Families of rows that turns and mirrors carry onto each other, the same ones carrying the whole set onto itself: the rest of each named row's family, in list order
4 families of 8 rows
bog: [ 11.9  21.3 -19.9  16.4  18.7   8.6   4.1 -17.1   3.3 -16.9 -24.4 -14.4
   4.0  34.7 -20.9  11.1 -21.7]
Lif: [ -0.3  16.6  19.0 -32.7  -7.0  10.4 -12.1  13.8 -19.9   7.3 -41.1  14.8
  -2.9  14.6 -23.0   1.5   8.1]
Fak: [  1.5  12.6  11.3 -12.4   3.2   7.3 -19.3  15.8 -17.6  15.4 -29.6  22.0
 -14.1  25.8 -25.2   6.8  14.8]
Gadu: [ 20.4   9.3 -31.3  -6.2   7.8  14.1  -8.3 -24.5   3.1 -21.4 -18.0 -10.7
  15.8  25.1 -32.6  -9.3 -14.1]
Zotob: [  2.5  29.4  -1.8   9.1  13.0   7.5  13.8 -10.0  -0.6 -16.4 -41.6 -18.0
   5.6  24.0 -12.5  13.8 -27.3]
lon: [-11.3  11.0  19.0   5.3   1.0   4.5 -16.1   6.4 -10.3  13.1 -47.8  11.7
  -5.4  -6.7 -16.7   2.1   5.2]
Zodi: [-13.6   8.8  14.8  21.4   4.3   5.5 -23.4  -0.2  -0.9  21.4 -25.2  12.6
  -3.1  -6.7 -22.8  15.9   0.1]
Geze: [ -3.0  10.5   5.4 -31.0 -12.4  14.8 -16.6 -35.2  -4.0 -13.0 -24.6 -21.3
  23.7   3.9 -30.3  26.2  15.7]
lefa: [ 16.6   8.4 -24.5  -5.9   3.1  16.3 -11.1 -14.9   5.5 -10.5 -14.7  -0.3
  20.0   9.5 -35.1 -17.5 -27.6]
sesiz: [  2.5  16.0  11.9 -34.0  -4.2  11.8 -18.9  -1.3 -17.3   5.3 -17.8   6.4
  -3.3  35.8 -30.2  28.0  24.6]
Laluv: [  6.3  23.2  12.8 -42.6  -7.3  16.3 -11.0   5.1 -14.5   5.4 -11.1   8.4
   4.5  35.3 -33.1  23.5   1.8]
gosul: [ 21.7  -8.3 -11.3 -13.1  -2.0   8.2 -19.4 -34.4   9.1  -7.1 -12.5 -11.7
  26.7  -5.0 -27.7  -3.3  -8.2]
ragot: [ -1.9  16.3   7.0 -28.4  -9.3  16.6 -17.3 -28.6  -1.6  -3.4  -3.2 -14.9
  19.3  19.5 -34.4  42.5   9.1]
nez: [  1.5  10.3  19.9  25.9  14.0  -3.4  -4.7  -9.7   4.6  13.1 -28.4  -5.8
  -2.1   6.8  -6.4  30.8 -12.3]
tak: [-13.3  21.2  15.0  23.9   9.8   2.7  -1.6  -8.0  -1.7   1.6 -46.3  -9.3
  -1.9   3.2  -9.7  23.4  -8.1]
mafod: [ 12.4   0.1   8.9 -27.4  -7.6   8.4 -18.9 -37.3   3.1  -2.5  -6.9 -18.9
  23.3   7.6 -26.1  32.7  10.3]
Riguz: [ 11.9  -1.2 -21.6 -18.3  -3.9  15.3 -25.9 -35.1   0.7 -14.3 -11.3 -10.7
  20.9  10.2 -38.5   1.9  11.9]
Kaguv: [ 16.6  11.9  20.7 -45.2  -6.8   8.2  -9.4  -9.3 -10.0   5.1 -11.7  -3.5
   8.7  30.6 -22.6  32.9   7.8]
vaned: [ 12.0  28.8 -11.0   4.4  13.5  12.2   8.7  -3.3   2.6  -9.8 -19.1  -6.5
   6.8  34.6 -22.9   9.5 -37.8]
Vofiz: [  2.4   0.7 -12.2  -8.5  -6.5  16.1 -26.6 -36.4   7.9  -6.1  -6.2 -11.2
  27.4  -6.0 -38.5   9.6  -0.2]
mul: [  6.4   2.9 -14.9 -17.1  -7.0  14.4 -15.9 -33.3   1.9 -19.0 -29.5 -16.2
  27.2  -6.9 -31.3  -7.3  -2.5]
nafu: [ -0.3  22.0  17.9 -46.1 -11.6  13.9  -8.1  -7.8 -16.7  -5.1 -29.5  -7.0
   8.9  24.7 -26.1  27.5  14.2]
ziban: [ -5.8   9.3   6.5  23.5  12.7   2.3 -18.5   5.9  -7.0  15.2 -35.0  14.9
 -13.8   9.7 -18.6   7.5   6.2]
Gam: [ 16.8   5.6  21.0 -33.0  -3.0   5.1 -15.0  13.4 -13.6  18.0 -23.3  19.3
  -2.8  19.0 -20.3   4.4   3.0]
masev: [ 30.8   6.3 -15.1  -7.5   9.6   6.9   0.7 -14.6   6.4 -11.1 -19.8  -7.3
  16.4  18.5 -20.3 -11.4 -33.3]
lagul: [ 18.7  20.1   2.7  10.1  17.4   1.5  11.6  -9.5   5.2  -4.6 -24.6 -13.2
   4.1  29.8  -8.7  20.2 -33.2]
fiz: [ 14.5  16.9 -18.8  -9.5   4.9  12.9   3.2 -15.6   0.2 -22.8 -36.6 -12.9
  17.7  14.3 -24.0 -14.8 -26.7]
Letad: [ -8.9  25.9  10.0  26.2  13.5   6.0  -0.6  -8.4   3.6   5.1 -22.1  -8.6
  -0.5  18.9 -16.5  37.2 -18.8]
kamem: [  2.3   6.2  -0.6 -29.7  -7.8  13.9 -26.1 -29.0  -7.2  -4.9 -10.5  -9.1
  12.7  20.3 -35.8  29.3  28.3]
gis: [  1.6  10.5  11.5 -18.2  -4.3  11.8 -23.0  16.9 -12.5  19.5 -22.0  27.0
  -3.4  10.1 -30.9  -3.7   0.3]
sikuf: [ -3.6  17.5  -2.8  36.1  19.7   2.5  -5.2 -10.8   2.3   0.5 -31.5  -6.0
  -6.9  19.4 -15.1  21.3  -8.7]
zezur: [  4.4  -1.6  22.3   6.4   4.4  -1.5 -20.4   4.7  -4.0  24.8 -30.0  16.3
  -5.0  -4.6 -14.2   6.3   1.4]

Same family as lon: Lif, Zotob, Geze, tak, mul, nafu, fiz
Same family as sesiz: bog, Fak, Gadu, Riguz, ziban, kamem, sikuf
Same family as zezur: gosul, nez, mafod, Kaguv, Gam, masev, lagul

Families of rows that turns and mirrors carry onto each other, the same ones carrying the whole set onto itself: the rest of each named row's family, in list order
4 families of 8 rows
Zira: [-36.3 -22.7 -11.8   4.1   7.6  -6.2  13.4   0.4  -7.1   4.1]
feke: [  4.8 -12.4  -7.3  11.7  22.5   6.4 -10.4  23.0  -3.3  13.8]
migu: [  6.1  -3.8 -14.6 -25.1  16.6 -11.4  19.9   3.4 -19.7  12.1]
fis: [-30.8 -22.5  -7.2  11.5   2.1 -14.2  21.5   1.4  -2.8   7.2]
pok: [-10.4 -15.4   3.8 -25.5  -0.1  -1.3  18.3  25.9   6.8 -16.9]
gov: [-12.2 -19.9  11.1 -20.8  -1.9   1.3  11.1  34.6  -0.6  -9.3]
soz: [  0.3   8.7   0.3   9.7   4.5 -22.0  -4.7 -21.2  -3.5  21.7]
vare: [ 12.9 -16.5  -6.4   6.5  15.5   6.4  -8.1  26.1  -1.6  10.4]
nuni: [ 16.5  22.1  13.5 -19.4   2.5  -3.2  -8.4  13.2   5.6   8.0]
voke: [ 21.6  15.2  13.9 -16.1  -8.1  -2.7  -3.1  11.7  12.3   6.1]
Fena: [ -8.3 -21.6  -0.2 -24.3  -2.1  -3.8   6.0  24.5   6.1 -19.9]
rufit: [ 18.5  11.8  18.9 -22.0   0.5  -6.6 -14.8  12.0  -0.5   4.7]
deku: [ -5.2   9.2   8.3   9.2   6.7 -14.5  -1.0 -12.3  -2.4  35.9]
mimif: [-27.7   8.5  12.5 -22.6  -9.8 -21.3  13.5 -13.8   3.3   4.8]
botu: [-34.7 -27.7  -6.0   0.3  11.4 -15.6   8.5  -0.2  -8.8  10.9]
Lurug: [-17.9   5.3  18.2 -22.2 -18.9 -11.3  17.9 -11.8   0.7  -0.8]
neves: [ -5.9   7.1   1.3  10.3   5.8 -13.4 -13.4 -13.0  -5.2  31.8]
Sak: [-24.5  11.9   8.6 -27.0 -12.5 -15.0  16.1  -9.9   1.9  -0.9]
Subar: [-27.4 -27.8 -13.1   3.2  11.7  -9.2  13.3  -4.5  -9.2   6.1]
sadi: [-25.0   9.4   8.7 -22.8 -18.7 -24.4  14.8  -3.6   7.1   5.6]
didem: [  8.8  -8.9 -15.3 -24.3   2.8 -17.5  18.4   4.6 -20.4  10.8]
Befof: [ 11.7  -1.1  -5.9 -26.6  13.6 -12.7  20.4   0.0 -17.5  16.8]
sov: [-25.8   3.0  15.6  10.4  -7.2   3.0 -14.7   9.8  18.8   0.3]
Suv: [ -9.4  13.0  -2.8   7.8   7.0 -15.7  -5.2 -16.1  -5.6  28.8]
rof: [ 11.7  20.4  19.1 -19.0  -5.4  -5.6  -8.4  17.1  11.3   8.9]
toz: [-10.0 -13.8   4.3 -23.4   1.6   6.4   9.8  29.4   4.2 -16.3]
leri: [  9.4  -4.5  -8.4 -25.2  18.7 -21.4  23.0   1.2 -10.4  11.4]
gol: [-20.9  -2.0  26.3  13.0  -0.1  -3.9 -12.7   8.8  17.6   1.0]
mika: [-23.3  -8.4  16.4   9.2 -14.4   3.2 -18.2  10.6  13.5   6.0]
dulud: [ 11.9 -21.6  -0.7   7.1  22.5   6.1  -9.8  15.4  -3.4  11.3]
koneg: [  6.1 -16.3  -6.9  11.0  22.2  -9.9 -11.1  25.5  -3.7  12.9]
med: [-27.7  -7.5  11.4  11.0  -7.8  -2.2 -15.0  12.4  19.2  -1.9]

Same family as sov: Zira, feke, migu, nuni, Sak, Suv, toz
Same family as botu: voke, Fena, deku, sadi, leri, mika, dulud
Same family as Subar: pok, vare, mimif, neves, Befof, rof, med

